Each path below is one point turned by a fixed rotation once a step. After each direction that follows a path, write how fast that rotation turns it, in deg/step (0 if it stays still).
Each turn is a multiple of 5 degrees from 10 to 175, or 0.
Each row of a path follows its step; steps can be skipped.
Rotation 1:
step 0: [15, -7, -10, 6, -3, 17, -30, 3, 4, 14, -14, 14, -9, -4, 7, -13, -19, 12, -6, -20, 20, 12, 2, 3, -4, 6, -5, -30, 15, 5, 5, 10, 5, 11, -5, -10]
step 1: [-3, -1, -3, 13, 3, 11, -26, 3, 25, 14, -18, -5, -33, -14, 15, 12, -27, 4, 6, -9, 0, 8, 12, 10, -7, 8, 1, -11, 2, 15, 4, -4, -13, -4, -7, -3]
step 2: [-3, -3, 16, 14, -7, 0, -12, 11, 2, 15, -23, -10, -32, 14, -6, 7, -12, 4, 21, -2, -1, 0, 20, 9, -21, 13, -10, -8, 12, 3, 16, 12, 3, -5, 3, 20]
step 3: [11, 16, -5, 2, -8, -17, -11, -3, 3, 14, -5, -6, -25, 4, -15, 5, -3, -5, 14, 3, 12, 11, 28, 6, -26, 3, -7, 2, -12, -12, 14, 26, -12, 8, -18, 7]
step 4: [9, 7, -4, -12, 8, -2, -29, 0, -24, 9, -5, 3, -10, -13, 10, -14, -4, 1, 17, 13, 11, 6, 24, 7, -37, -18, 1, 11, 0, -8, 10, 7, 4, 11, -6, 2]
step 5: [22, -8, 5, -19, 10, 3, -15, -12, -16, 7, -11, 9, -4, -14, 10, -14, -25, -12, 0, -15, -10, -1, 17, 14, -19, -6, -14, -3, 13, -7, 1, 20, -5, 3, -14, -18]
step 6: [5, -18, -1, -2, 2, 24, -19, -16, 16, -3, -18, 9, -19, -14, -9, -2, -16, -9, 0, -9, 0, -9, 2, 11, -21, -30, -13, -12, 3, 5, 12, 13, 5, -4, 1, -14]
step 7: [10, -3, -14, 8, 3, 12, 0, -14, 12, 1, -35, -11, -25, 3, -8, -1, -7, 0, 3, -18, 4, -7, 24, 20, -17, 1, -14, -3, 1, 4, 6, -11, 3, -2, 24, -14]
step 8: [16, 12, -19, 17, 6, 10, 5, -1, 4, 9, -1, 7, -34, 13, -16, -8, -12, 6, 1, 17, -4, 7, 32, 1, -15, -1, -14, -10, 10, -2, 13, 2, 1, -13, 14, -6]
step 9: [17, 15, 1, 7, 6, -8, -5, 2, -4, 34, -3, 3, -22, 2, 1, 1, -17, 12, -6, 4, 1, -3, 35, -19, -10, -18, -9, 2, -10, -5, 8, 0, 15, 18, 5, -7]
Speeds:
[1, -1, 0, 1, -4, 0, 5, 1, -2, 2, 4, 4, 1, 7, -8, -5, -4, -2, -5, 1, -2, 1, -3, 1, 3, 5, -4, -8, 8, -6, 3, 11, -1, -3, -5, -2]
130
[3, -8, -2, -7, 0, -4, 1, -2, 7, 3, 1, 1, 1, 5, 0, 2, -1, 6, 3, 1, 5, -1, 0, 2, 1, 3, 5, -3, 0, 9, 6, -2, 3, -8, 2, -10]
55
[1, 8, -1, 2, -1, 8, -3, -4, 2, -7, -4, -4, 0, -2, 4, 3, -6, -4, -3, 2, 1, 1, -7, 1, 3, 8, -4, 0, -2, 5, 4, 5, 8, -2, 6, -3]
60
[2, -2, 0, -4, 0, 0, -1, 0, 2, -6, 5, 6, 4, -8, 3, 3, -5, -3, 7, -4, 4, 2, 1, 2, 6, -3, 1, 0, 9, -7, 2, -2, 6, 9, -3, -4]
65
Rotation 2:
step 0: [-4, -2, 3, -5, -21, -15, 21, 13, 5, 1, 4, 11, 15, -9, -21, -10, 18, 9, 6, 14, -19, -28, 2, -4, 6, 12, 4, -12, -6, -12, -4, 25, -5, 4, 11, 24]
step 1: [29, 7, 3, -14, 0, 7, 25, 5, -12, -27, 27, -7, -16, 3, 11, -4, -10, -9, -5, -4, 1, -6, 16, 7, 4, 0, 2, -26, -4, -8, -7, 15, -13, 8, -16, -2]
step 2: [28, -15, -2, 10, -19, -6, -4, 2, -6, 14, 15, -3, 19, -9, -7, -17, 23, 13, -2, 0, 2, 31, 5, 9, -10, -15, -11, -8, 9, -2, 0, 20, -9, 0, -11, 15]
step 3: [12, -3, -5, -3, 1, -31, 19, -1, -3, 10, -1, 0, 8, -12, -5, -3, 5, 5, -9, 20, -20, -33, 8, 12, 2, 7, 11, -6, -4, -2, 11, 7, -4, 29, -11, 21]
step 4: [30, -11, -1, -20, -5, 9, 19, 18, -4, -7, 22, -15, -9, 0, -6, 6, -5, 15, 4, -2, 12, 4, 6, 12, 23, 3, 18, -6, -13, -8, 2, 20, -6, 4, -13, -21]
step 5: [17, -14, -4, -1, -18, -18, -7, 6, -20, 9, 23, -14, 8, -13, -15, 1, 19, -19, -15, 2, -9, 15, -15, 3, -7, -7, -15, -6, 7, -2, -2, 28, 14, 6, 3, 9]
step 6: [21, 19, -7, -9, 6, -7, 33, 11, -5, 9, -15, -6, 11, -1, -8, -11, -7, 3, -13, 19, -22, -21, -9, 17, -9, -11, 13, -2, 6, -16, 11, 13, -6, 0, -10, 11]
step 7: [45, -18, -3, -17, -23, 5, -2, 7, 6, 5, 17, -4, -9, -15, 13, -14, -14, 6, 1, -1, 14, -16, 2, 10, 6, 8, -1, 1, -16, -6, 0, 18, -2, -8, 3, -10]
step 8: [21, -3, 10, -6, -11, 6, 4, 10, -1, -3, 13, 9, 13, -17, -27, 6, 33, -12, -5, -9, -22, 1, -11, 13, -8, 11, -15, -3, 2, -12, -2, 12, 18, 12, -8, 14]
step 9: [17, 12, -30, -11, 11, 0, 40, 4, 5, 7, 22, -5, 8, -1, 3, -11, -4, -4, -3, 2, -13, -16, 1, -4, 0, -11, -7, -12, 5, -6, 27, 7, -11, -3, -9, 10]
Speeds:
[2, 0, 2, 8, 0, 4, 3, -1, 0, -2, -5, -7, -7, 5, -1, -5, 1, -2, -4, -3, 2, -7, -1, 2, 5, 6, 1, -1, -7, 2, 4, 3, -9, 2, 6, -4]
120
[-1, 2, -1, 1, 8, -3, 4, 3, 8, 2, 1, -1, -4, 1, 8, 7, 0, 1, 1, -2, 4, -3, 3, 6, -4, -4, 0, -8, 4, -10, 1, 2, -1, -1, -1, -7]
135
[-4, 0, 7, 3, 5, 3, 5, 3, -4, -5, -5, 0, 5, -2, 0, 5, 2, -8, -7, 0, 1, -8, 2, 4, -5, -1, 1, 1, -2, -1, -4, -2, 5, 8, -2, 7]
140
[-6, -3, -8, -3, -3, 1, 7, 2, 2, 2, 6, -3, 0, -2, -8, 10, 7, 1, 4, -5, 4, -3, -1, 0, 3, 6, 0, 4, -1, 1, 2, -6, 0, 4, 0, -2]
80
[-1, -3, -1, 2, -5, -1, -6, 4, 10, 4, -2, -1, -5, -3, -2, -1, 4, -2, -6, -7, 6, 9, -2, 1, -5, -2, 3, -2, -7, 0, -3, 4, 4, 2, 2, 7]
130
Rotation 3:
step 0: [10, 10, 6, -3, 13, 16, -18, 26, 6, 12, -11, -7, 14, 24, 26, 8, -7, -1, 8, 1, 20, -3, 3, 12, -17, -19, -5, 0, 8, 10, -4, 4, -10, 5, 19, -19]
step 1: [-13, -9, -20, 5, 20, -6, -13, 13, -2, -21, 4, 2, 1, -7, 24, 1, 12, -14, -12, 3, 10, 3, -20, 3, 14, 6, 15, 21, 0, -15, 27, -10, 17, 3, -5, -10]
step 2: [4, 11, -7, -11, -5, -2, 6, 0, -10, 4, 2, 27, -25, -2, 3, -6, 7, -1, 9, 20, 26, 3, 0, 3, -7, 28, -15, -9, 5, -7, 7, 32, 3, 11, -13, 17]
step 3: [-21, 17, 29, -15, -6, -3, 24, 5, -13, -5, -1, -3, 11, -14, -19, -14, 20, 6, -1, 3, 4, -20, 5, 22, 25, -9, -2, 3, -8, -4, -10, 4, -4, -8, -4, -8]
step 4: [7, -15, 3, 5, 9, 0, 9, -14, 1, 15, 19, -4, 14, 19, -6, -5, 13, -2, -1, 13, -25, 3, -5, 0, 7, -2, -14, -32, 2, 11, 24, 3, -2, -26, 18, 4]
step 5: [-17, 6, 16, 27, 2, -16, -2, 6, 20, 1, -13, -3, -8, -9, 19, 20, -3, 21, 19, -9, -20, 7, 16, -15, 8, -4, -5, -14, 4, -3, -4, -3, 23, 7, 8, 5]
step 6: [15, 12, -8, -10, -4, 13, -10, -9, -7, 0, -14, 6, -1, 10, 1, -9, -24, -12, 9, 22, -18, -2, 6, -28, 15, -9, 4, 10, 24, 1, -7, -16, 11, 1, -21, -20]
step 7: [6, -8, -5, 21, -16, 9, 12, -9, -4, -26, 5, 5, -4, 7, -19, -15, 0, 14, -2, -30, 13, 14, -18, -16, -9, 16, -11, 21, -5, 0, -7, -7, 9, -11, -9, -8]
step 8: [16, -4, -12, 13, -23, -14, -10, 20, -2, 10, -1, 0, 25, 11, -3, -12, -5, -15, -1, 6, 13, 0, 21, 14, -19, -3, -10, -8, -23, -2, -28, 9, -10, 5, 4, -5]
step 9: [-19, -21, -13, -14, 23, -14, -9, 9, 24, -21, 12, -3, 9, -18, 0, -10, -3, -11, -1, -7, -13, -13, -5, 2, -2, -22, -4, 9, -20, 7, 9, -8, -17, 7, -12, 8]
Speeds:
[-4, -2, -5, -2, 3, 0, 12, 0, 1, -1, -8, 1, 3, 6, 6, 5, 2, -7, 7, -3, 0, -2, -1, 6, 4, 6, 3, 0, 2, -2, -1, 2, -7, -2, -2, 4]
40
[-3, -4, 10, 0, -5, 3, 3, 1, -7, 4, -1, 4, -6, 1, 2, -2, 8, 3, 1, 7, -4, -2, 1, -4, 7, -3, 3, -4, 2, -3, 3, -3, 1, -3, 4, 9]
40
[-5, 2, 0, -6, 7, 6, -5, 2, -6, -11, -4, -1, 4, 5, -4, -5, 0, 1, 2, 1, -3, -8, 2, 0, 0, -4, 3, -1, 3, 10, -1, -3, 0, 3, 1, 1]
125
[3, 11, -3, -3, 3, -4, -1, 0, -2, -1, 3, -4, 0, -4, -1, 2, 5, 7, 7, 4, 6, 1, 2, 4, 4, 4, 2, -2, 0, -1, 12, -3, -5, 0, 3, -2]
35
Rotation 4:
step 0: [-5, -6, 4, 9, -10, 12, -32, -1, -8, 1, -25, -15, 6, -21, -1, 18, -3, 14, 5, -13, -13, 1, 8, 3, 0, 8, -8, 0, 0, 10, -28, 0, 0, 29, -6, 7]
step 1: [8, -7, 26, -5, -16, 3, 23, -4, 13, 12, 3, -9, 7, -3, 9, 11, -12, 3, 1, -5, 13, 18, -27, -3, -7, -7, -8, 22, 8, 13, 6, 4, 10, -17, 22, -16]
step 2: [-15, 11, -21, -7, 5, -3, 20, 7, 13, 11, -5, 7, -9, -1, 12, 3, -1, 4, -21, -3, -2, 8, 2, 4, -8, 3, 2, -25, -18, -21, 4, -2, 21, -15, -31, 7]
step 3: [2, 13, -1, 6, 11, 13, -19, 16, 0, -14, -34, 4, -11, 3, 8, -1, 24, -19, 0, -5, -15, 14, 2, -8, -13, -2, 12, 2, 5, 7, -16, -8, -26, 8, 11, -7]
step 4: [-10, -3, 9, -3, -11, -15, 5, -14, -22, -2, 16, -7, 16, -12, -24, 14, 5, -18, 17, -6, 18, 7, 5, -16, -9, -16, -19, 8, -5, -4, -1, -2, -6, -27, 7, 0]
step 5: [-20, -5, -23, -25, 13, 2, -13, 2, 1, 18, -3, 9, 6, 0, 3, -6, -26, 11, -3, 16, -18, -9, -12, 16, -12, -6, -14, 6, -8, 8, 14, -1, 1, 2, -20, 11]
step 6: [22, -21, -11, 14, -12, 6, -2, 1, 0, -12, -27, 16, -1, -6, -6, -17, 1, 12, -3, -10, -10, 5, 2, -18, -8, 0, 8, 3, -7, 1, -12, 1, 16, 17, 11, -33]
step 7: [3, 3, 19, -19, 14, -7, 18, 4, -24, 15, 4, -25, 14, -8, 8, -6, 16, -8, -8, -20, 9, 4, 4, -18, 7, 3, 9, -2, 4, 10, 15, -8, 20, -14, 10, 11]
step 8: [-15, 2, -9, -9, -14, 12, -10, 24, 15, 2, 9, 13, -8, -4, 2, -5, 17, -21, -10, -1, -4, -8, 12, 30, -14, 1, -13, 4, 7, 2, 17, 22, 3, 0, -19, 7]
step 9: [-4, -4, -6, 26, -15, -9, -11, 20, -5, -25, -11, 12, 2, 22, -15, -3, -12, -2, 4, 6, -6, 10, -20, -22, 2, -10, 13, -9, -3, -5, 8, 2, -4, 4, 24, 12]
Speeds:
[-6, 2, 4, -5, 8, 1, 1, -2, -5, 1, -2, -4, -6, -2, -3, 1, 3, 6, 7, 1, -4, 4, -2, 2, 0, 0, 6, -4, -5, 4, 0, 6, 4, 4, -5, 10]
145
[5, -6, 6, 2, 2, 2, -2, 0, 3, 1, 1, 9, -7, 0, -1, 7, 3, -4, 2, 4, 0, 0, -1, 4, -6, -3, 2, -2, -2, 9, 1, 5, -1, 4, 6, -8]
140
[-1, 2, 6, 2, -2, 3, 4, 7, 12, 3, -3, 1, -4, 1, -4, 2, 2, -2, -8, -5, 4, 4, -1, -4, 2, -1, -3, -4, 5, 0, 1, 2, 3, 3, 2, 10]
55
[-5, 1, -1, 8, -5, 4, -4, 3, -5, -1, -1, -3, 7, 3, -4, 3, -3, -1, 4, 5, 6, 2, 8, 3, -4, 0, -3, -2, 3, 8, 5, 2, -7, 0, -2, 6]
80
